In the rows, 128 means zero.
These are runs of 7 systems, one row a step. Runs of the same system follow the same rule from any start.
run 1, S:
[[122 120 115  71  86 117 129 134 118 119  81 112 149 108 156 173 178 129]
 [ 81 117 138 107 159 106 152 107 120 148 146 193 147 116 164 129 101  86]
 [137 101  85 176  68 118 133 138  95 160  72 124 159 121 159 122 111 118]
 [ 81 114 162  79 137 129 155 164 108 122  91 123 119 152 161 163 168  91]
 [100 114  90 118 110 121 131 121 157 151 134 178 211  92 137 130 109  80]
 [107  90 139 197 122  88 146 146  82 134  96 102 132 117 195 148 136 115]
 [117  85 106  76 149 159 134 194 145 135  75 154 152 165 132 134 129  73]
 [107 115 132 142  79  94 137 122 173 147 154 115 177  76 176 183 130  75]
 [120  71 136 149 194 111 139 158 100 102  60 145 150 103 189 113  93 120]
 [159  65  84  92  95 105 126 170 158 183 121 138 123 164 151 186 135  75]
 [ 88 131 182 124 109 147 158 124 176 110  89 119 144  71 209 155  75  89]]
run 2, L:
[[133 101 120 106  95 177 138 112 162 131 130 126 120 142  74 150 113 153]
 [150 101 111  81 130 100 116  95 130 147 124 159  89 129 158 174 133 130]
 [166 161 110 123 119 142 118 112 185 153 196 120 116 128 127 123 109 126]
 [136 131 115 102  54 124 150 101 100 171 124 133 109 153 100 132 115 153]
 [122 188 124  68 124 112 123 101 142 123 141 172  93 102 160 129 150 149]
 [144 179 145 158  84 127 142  87 125 157 160  88 117 119 166 111  88 129]
 [111 179 144 104  87  86 148 137  72 132 147 120 118 142  93 106 175 168]
 [101 198 189 105 137 139 139 113 125 101  97 138  91 112 163  97  97 132]
 [150 157 164 158 110 100 122 114  91 109 130  31 142 103 155 135 154 139]
 [ 81 143 206 139 168 114 151 144  86 101 156 122  99 161  80 110 151 141]
 [157 133 195 114 142 123 104 168 138  81  47  80 104 120 138 125 104 124]]
run 3, D (11 x 18):
[[ 98 130 133 134 166 119 122 121 110 111 114 172 152 115 120 101 122 117]
 [119 139 129 155 126  85 139 143 106 128 131 128 117 109 178 126 148 143]
 [122 153 125 142 150 172 134 108 114 117 143  81 145 133 153 113 146 121]
 [108 121 134 159 175 112 106 133 141 106 149 157 151 114 106 124 144 103]
 [111  96 118 149 138 112 166 167 124 129 130 128 134 110 179 132 131 138]
 [156 127  98 133 162 155 116 119 121 123 156  83 127 147 146 135 166 132]
 [ 97 108 122 157 144 144 126 138 158 137 168 148 156 143 103 139 139  84]
 [132  77  85 107 137 111 148 158 131 130 124 150 158 108 154 141 137 142]
 [138 113  83 138 119 147 138 107 101 156 162 109 103 167 132 150 170 145]
 [111 132  94 118 116 156 109 124 150 156 131 149 170 148 116 131 136  64]
 [107 106  87  99 101  97 144 123 117 133 134 175 164  94 113 138 154 162]]
run 4, P:
[[120 128 122 110 114 138 134 105 155 143 124 155 102 120 167 153 106 115]
 [159 157 120 144 112 128 112 108 145 126 161 110 131 112 102 111 125 159]
 [131  92 137 125  97 125 147 165 116 138 113 109 120 153  99 138 127 142]
 [131 131 124  96 111 145 129 112 150 131 104 122 121 117 178 157 125 111]
 [129 171 139 151 102 121 132 103 131 128 161 124 103 114 125 114 125 160]
 [146 122 155 111 105 112 127 166 115 124  94 103 134 142  89 119 119 134]
 [125 116 135 111 122 118 145 133 128 128 113 107 116 114 191 164 142 117]
 [131 179 159 140 133 131 118  92 131 117 142 127  91 118 138 106 108 142]
 [147 130 159 124 123  81 117 170 126 115 136 107 133 128  82 123 146 134]
 [136  84 142 113 148 112 148 145 124 128  99 126 105 125 182 149 106 123]
 [146 166 143 127 161 137  96  80 147 115 157 119  88 128 145 136 137 126]]
run 5, F, 11 rows:
[[186  86 118 152 145  85 113 149 132 145 169 109 135 140  96 126 105 138]
 [ 83 119 128 151 139 206 165 115 139 106 107 129 127 118 151 116 102 148]
 [160 104 128  83 174  86  94 121 142 113 140 135 106 124 142 178 166 118]
 [133 106 136 167  96 138 169  89 108 163 172 105 133 139 109 121  70 152]
 [133 130  74  71 136 177 129 131 162 109  87 151 120 104 177 138 145 153]
 [130 101 170 100 130  85 138 105  73 147 160  93 106 171  92 167 157 123]
 [145 159 100 115  59 166 139  93 175 150 125 134 157  90 136 111  66 135]
 [123 137  95  96 127 117 131 153  72 106  94 120 102 140 144 136 219 177]
 [134 165 185  95  96 128 124 106 137 173 154 115 123 177  82 123  82  64]
 [141 148  86 154  69 125 117 146 134  92  76  97 185  57 136 110 151 173]
 [ 92 196 163 120 163 126 112 124  83 129 135 158  53 192 120 109 182 108]]
run 6, M, 11 rows:
[[101 142 129 124 185 152 139 109 118 115 142 146 120 130 167 112 136 124]
 [129 109 146 144 142 132 111 150 158 119 121 146 152 129  77 113  93 106]
 [127  79 109 115 119  91 161 161 114 137 124 142 125 117 149 145 134 160]
 [108 152 112 102 156 152 133 108 112 151 123 161 123 149 167 104 115  94]
 [109 128 121 135 132 139 114 145 174 101 129 157 177  95  84 119 129 127]
 [136 111 142  94 103  75 165 154  86 146 119 135 132 124 123 112 106 162]
 [107 143  97 104 120 130 121 105 123 159 120 149 154 134 176 143 148  72]
 [ 86 171 137 153 114 156 132 135 143  89 109 146 158  94  99  90 131 154]
 [158 129 164  87 121  55 122 162 101 131 117 107 150 126 114 125 127 120]
 [ 85 123 117 166  90 126 145 101 106 157 121 128 146 123 187 154 143  85]
 [120 178 127 143 147 163 101 153 123  80  68 120 135 123 123  85 146 138]]
run 7, W, 11 rows:
[[125 155  74 135 116 168 134 148 149 129 105 156 148 110 165  92 122 136]
 [154 161 136 104 122  80 131 158 116 132 169  88 161 117 122 111 155 132]
 [ 79 128 149 166 120 149 153 118 102 145 126 113 167 144 142 119 113  77]
 [143 162  98 143 148 119  76 151 152 115 101 145 130 113 170 121 159  93]
 [143 114 124 152 146 129 161 175 152 122 183  92 167 107 136 106 116 149]
 [123  93 150 133 127  99 122 149  78 132  84  89 161 146 137 150 146  82]
 [109 113 118 169 193 138 114 130 163 130 162 162 106 138 163 142 142  87]
 [172  71  79 113 131 126 130 173 155 124 102 123 168 100 143 134 107 148]
 [110  83 151 116 164  73 153 140  78 131 172 116 133 146 117 159 174 127]
 [118  76  97 121 147 163 136 111 130 167 103 173 122 169 157 141  86  76]
 [151 111  65  89 129  93 101 131 165 125 157 179 140  91 123 157 175 150]]
run 8, F:
[[114 149  62 122  97 146 158 126 117 136 101 170 127  97 182  97 128 181]
 [127 111 130  63 147 110 129 156  83 154 116 134 111 200 109 147 169  88]
 [112 132 149 134  47 126 139 108 152 150 134 109 201  95  98 134  92  95]
 [ 96 183  86 126 114 103 124 135  95 110  97 177 119  95 173 102 190 166]
 [147 134 151 110 134  94 118 175 100 175 135 138 114 210  81 101 115  71]
 [ 96 130 127 171  78 156 128 151 157 107  86 105 221  76 126 116 110 102]
 [ 81 179 131 144 177  80  97 127  99  98 133 192  92 119 155 114 206 123]
 [171 103 148 165 135  85 122 185 142 173 150 139 136 169  82  87  50  85]
 [ 68 102 106 190 145 192 142 150 142  79  65 120 187  81 174 121 136 119]
 [109 124 151 119 218  63  90 113 129 120 187 193  87 140 128 159 176  90]
 [154  55 124 194 106 111 171 153 147 169 157 135 159 114 111  98  13 144]]
run 9, S, 11 rows:
[[143 186 114  89 156 141 105 138  98 100 116  98 178 126 110  79 169 135]
 [100 122 158 169 129  73 122 124 120 146 194 163 120 147  63 134 141 112]
 [108 117 100 196 124 214 146 137 137 102 114  99 136 131 110 103 128 170]
 [162 166 129  94 174 114  97 152 124 118 173  71 138 159 122 129 202  98]
 [112 134 170 186 138 115 112 141 181 116 165 171 138 109  59 100  76 114]
 [170  83  91 176 135 152 130 138 121  95 130  59 114 116 125 145 164 208]
 [160 159 159  79 213 159 105 132 167 131 176 117  89 183 129 121 122  81]
 [175 162 132 173  66  99  83 116 196 114 141 133 138  66  80 113  85 158]
 [148  91 156 116 194 123 156 122  91  81 135  97  53 132 137 141 142 225]
 [190 159  83  70 133 186  97  84 175 177 169 153 105 180  98 108  85 104]
 [133 215 190 166  57  88 107  85 131  98 121  95  80  68 136 122 124 179]]
run 10, P (11 x 18):
[[150 123  76 151 161 142 106  88 140 116 124 141 145  88 183 125 123 138]
 [124 144 119 161 136 146 127 121  96 154 171 126 107 185  72  99 142 132]
 [110  91 127  89 123 141 136 168 166 126 106 145 185 124 102 140 112  88]
 [117 108  68 147 127 139 135  81 115 129 128 155 125  95 184 141 144 169]
 [135 169 126 154 110 162 108  96 103 155 133 117 131 179  79  92 115 104]
 [ 96 113 119 108 101 135 159 200 162 118 132 126 190 112 112 136 156 114]
 [112 117  91 112 121 138 149  74  79 129  78 165 121 107 176 122 113 167]
 [128 187 132 170 107 136  91  93 101 141 146  83 158 150 108 112 156  82]
 [ 73 128 143 136 119 135 178 221 142 113 117 147 153 121 122  94 129 134]
 [132 133 105  62 155 108 116  78  63 117  81 149 147 106 159 128 148 144]
 [100 154 159 221 133 114 115  99 101 141 161 100 146 134 136 118 129  74]]
run 11, L (11 x 18):
[[113 129 115 147 114 101 122  93 147 162 191 150 130 127 140 167 150  87]
 [151 134 114 132  86 101 149 170 148 159 146 164 114 131 108  91  82 156]
 [136 159  76  76 114 168 136  92  99 129  92 134 133 127 146 104 135 163]
 [ 90 177 138 148 108 110 116  78 126 148 156 142 130 117 173 149 155  73]
 [125 155 148 165  78  74 162 180 130 143 163 129 134 107 120  86 108 159]
 [125 163 118  92 144 156 150 121  60 107  78 128 128 137 131  71 127 180]
 [ 93 181 157 150 139 134  92  97 120 105 103 103 138 116 173 145 172  68]
 [ 98 110 184 192 115  82 168 178 126 117 169  96 147 102 116 125 118 134]
 [147 107 141 106 191 126 132 167  67  92  75 128 122 150  97  71 113 176]
 [114 136 144 138 169 193  78 106 151  81  72  85 139 132 145 155 165  73]
 [102  46 168 181 130  87 153 155 150 131 173 101 147 117 116 195 134  99]]
run 12, W (11 x 18):
[[ 79 161 161 141  79 105 154 214 142 128 112 136 132 130 130 117 150 102]
 [136 161 134 120 150 164 133 106 143 120 135  62 136 115 216 142 139  98]
 [161 117 102 199 160 122  76 125 121 111 131 106 190 114  87  94 120 117]
 [ 85 106 168 159 132  93 156 232 136 109 101 145 121 134 134 124 141 117]
 [161 101 134 120 157 146 131 123 152 134 135  67 103 133 217 180 126  94]
 [156  56  84 176 179 139  86 107 127 109 138 120 180 121  77 138 138 131]
 [101  70 152 112 162  78 159 209 116 118  99 187 108 139 117 129 123 138]
 [153  76 115  93 124 122 151  97 146 171 158 116  81 143 200 202 119 112]
 [142  70  50 116 158 165 103  73 113 126 137 153 170 139  67 143 155 149]
 [111 116 139  58 147  69 159 171 105 139 127 223 121 137  96  96 110 150]
 [122 127 109  84  52 112 174  77 127 199 162 140 101 132 188 176 116 120]]
run 13, M, 11 rows:
[[140  76 148  84 171 141 109 133 141  97  95 144 108 143  80 153 124 141]
 [137 101 118 146 133  85 135 117 150 158 162 188  84 114 162 141  91 136]
 [151 128  56 123 144 179 140 147 136 157 150 130 157 154 135  86 116 130]
 [ 90 107 141  57 142 153 152 116 140 108 143 160 139 130  73 147 142 149]
 [152 130 119 100  84  87 120 102 149 159 110 184 114 103 132 128  69 133]
 [136 159  54 122 105 123 137 125 114 155 172 136 174 113 140  99 166 148]
 [ 91 173 160  69  90 162 149 115 116 130 127 121 147 152  75 115 139 118]
 [146 143 142 101  68  85  95  96 153 116  95 125 146  71 130 162 131 129]
 [129 186 116 174  93  91 129 102  64 149 150 105 132 123 150  90 151 147]
 [116 168 152 123 100 160 104 148 133 120 117  64 145 163 104 143 182  77]
 [118 128 192 158 107 117 125  98 130  81  95  78 106  81 143 164 127 160]]
run 14, D (11 x 18):
[[117 107 130 204 124 119 110 126 172 125 176 119 172 102 111 149 130  90]
 [113  64  93 113 175 158 162 179 118 102  97 141 150 125 144 125 143 158]
 [153 123 104 128 147 105 118 127 127 158 196 115  78 170 150 167 186 119]
 [112 105  93 146 100 189 147 131 173 157 149 115 203 129 126 135 105  78]
 [132  72  71  83 151 103 113 132 107 114 120 178 150 123  78 144 175 168]
 [105 116  98 140  76 124 162 115 102 201 147 149  79 179 177 159 140 104]
 [154 174  56  88  88 172  92 102 147 139 111 115 206 111 119 112 146 106]
 [ 62 114 128 119 117  96 150  86  72 138 148 209 137 135  55 122 147 156]
 [135 143  94 126  94  89 120 112  79 174  59 151 118 126 232 125 115  88]
 [101 231 108 140  83 167 113  81 111 100 144 102 151 102 108 100 196 169]
 [ 70 141 169 126 200  99 135  88  66 135 129 204 163 131 122  77  89  78]]

Which system made each of these runs?
run 15:
[[188 143  99  97 151 147  79 101 164 129 113 130 147 115 140 118  98 104]
 [108 109  99 171  72 152 134  87 138 153 163 120 129 137 102 169 152 129]]
 | L
run 16 (2 x 18):
[[157 110 154 111 164 126 118  84 167  90 145 151  79  89 113 143  87 194]
 [196 124 106 134 126 149 101 104 117 156 140  67  62 183 146 152 143 131]]
 | L
run 17, 2 rows:
[[125  77  95 126 142 176 124 129 124 113  89 136 130 146 104 145 140 141]
 [129 142 107 103 116 111 126 152 151 158 160 166  90 157 131 142 154 112]]
 | D
run 18, 2 rows:
[[121 141 109 179 123 193 125  99 142 103 131  90 119 119 138 132 147 160]
 [155 148 150  78 175 127 118 139 158 104 168 125  82 136 120 132 147 152]]
 | F
run 19:
[[ 88 111 124 135 139 119 148 160 104 112 112 139 104 131 159 146 183 144]
 [125 157 167 128 167 140 121 137 146 123 116 137 117 133 162  98  83  85]]
 | M
run 20, 2 rows:
[[114 153 141  82 131 129 115 129 103 115 102 114 179 134 106 122 161  98]
 [ 79 125 136 174 129 101 155 132 105 125 123 150 145  95 172 123 131 122]]
 | P
run 21, 2 rows:
[[136 127 120 160 133 102 119 140  95 139 143 130 101 158 105 116 152 145]
 [113 150 143  94 127 166 137 162 155 117 102 133 118 140 135 117 122 114]]
 | L
run 22:
[[165  98 126 131 161  56 133 127  77 139 115 126  73 123 211 144 135 149]
 [ 96 147 109 194 178 190 117 125 148 146 160 141 131 170 150 105 130  57]]
 | M
run 23:
[[101 155 123 136 121 135  97 133 158 122 111 189 125 135  90 114 133 105]
 [122 135 133  91 106  79 173 154 105 139 131 146 141 103 155 110 112 154]]
 | D
run 24 (2 x 18):
[[142 134 108  20 144 104 150 127 129 113 122 181 136  84 136 111 116 186]
 [132 134 129 122  75  79 166  67  63 195 189 123 127 147 118 128 106 148]]
 | W
run 25, 2 rows:
[[132 154 156 106 144 122 111  92  90 112 107 130  92 135 117 122 139 146]
 [116 169 164 159 112 118 121 119 150 134 127 140 113 114 148 116  94 101]]
 | D
run 26 (2 x 18):
[[101 201 147 157  88 151 110 157 171 128 105 117 127 120 169 116 138  73]
 [135 128 163 149 150 118 131 138 105  75 122  55 184  79 123 112 136 161]]
 | M
run 27, 2 rows:
[[ 95 144 142 211 139 109 114  88 121 124 145 181  97 106 122 106 101 137]
 [156 144 103 124  72 155 131 189 153 130  76 109  84 142 140 118 133 161]]
 | W
run 28 (2 x 18):
[[134 123  99 228 109 128 102 117 145 133 146 135 156 109 100 109 111 127]
 [108 135 143 108 129 130 143 221 124  98  80 118 113 142 131 116 172 141]]
 | W
run 29 (2 x 18):
[[131 109 131 118 105 165 141  88  98 106  91  77 131 117 123 149 134 171]
 [121 164 115  84 173 127  99  97 118 133 141 173 108 151 137 125 160  98]]
 | S
run 30:
[[149 117  71  90  88 116 153 112 112 170 142 146 149 118 142 124 120 158]
 [ 96 121 114  72  93 147 161 129  87 153 100 141 129 163 120 136 149 132]]
 | F
run 31, 2 rows:
[[137 124  89  59 102 139 145  72  98 132 140 122 138 119 111 147 158 185]
 [113 158 136  95 131 117 137  86  76 160 149 177 127 163  76  81 104 130]]
 | W
run 32, 2 rows:
[[134 124 129 177 168 139  88 111 167  60 106 131 112  69 138 139 137 163]
 [191 119  94 103 170 102 134 176 144 151 182 132  86 154 148 111 125 159]]
 | S
run 33 (2 x 18):
[[152 121 102 154  90  77 113 119  93 159 149 133 167 130  74 108 121 138]
 [100 151 111  95  68 147 156 150 116 149 120 119 107 158 148 150 185 127]]
 | M
run 34:
[[115 110 173 160 121 125 108  92 140 103  77 147  49 119 145 169 110 142]
 [200 185 122 121 117  82  77 155 163 146 154 114  96 137 137 116 139 106]]
 | P
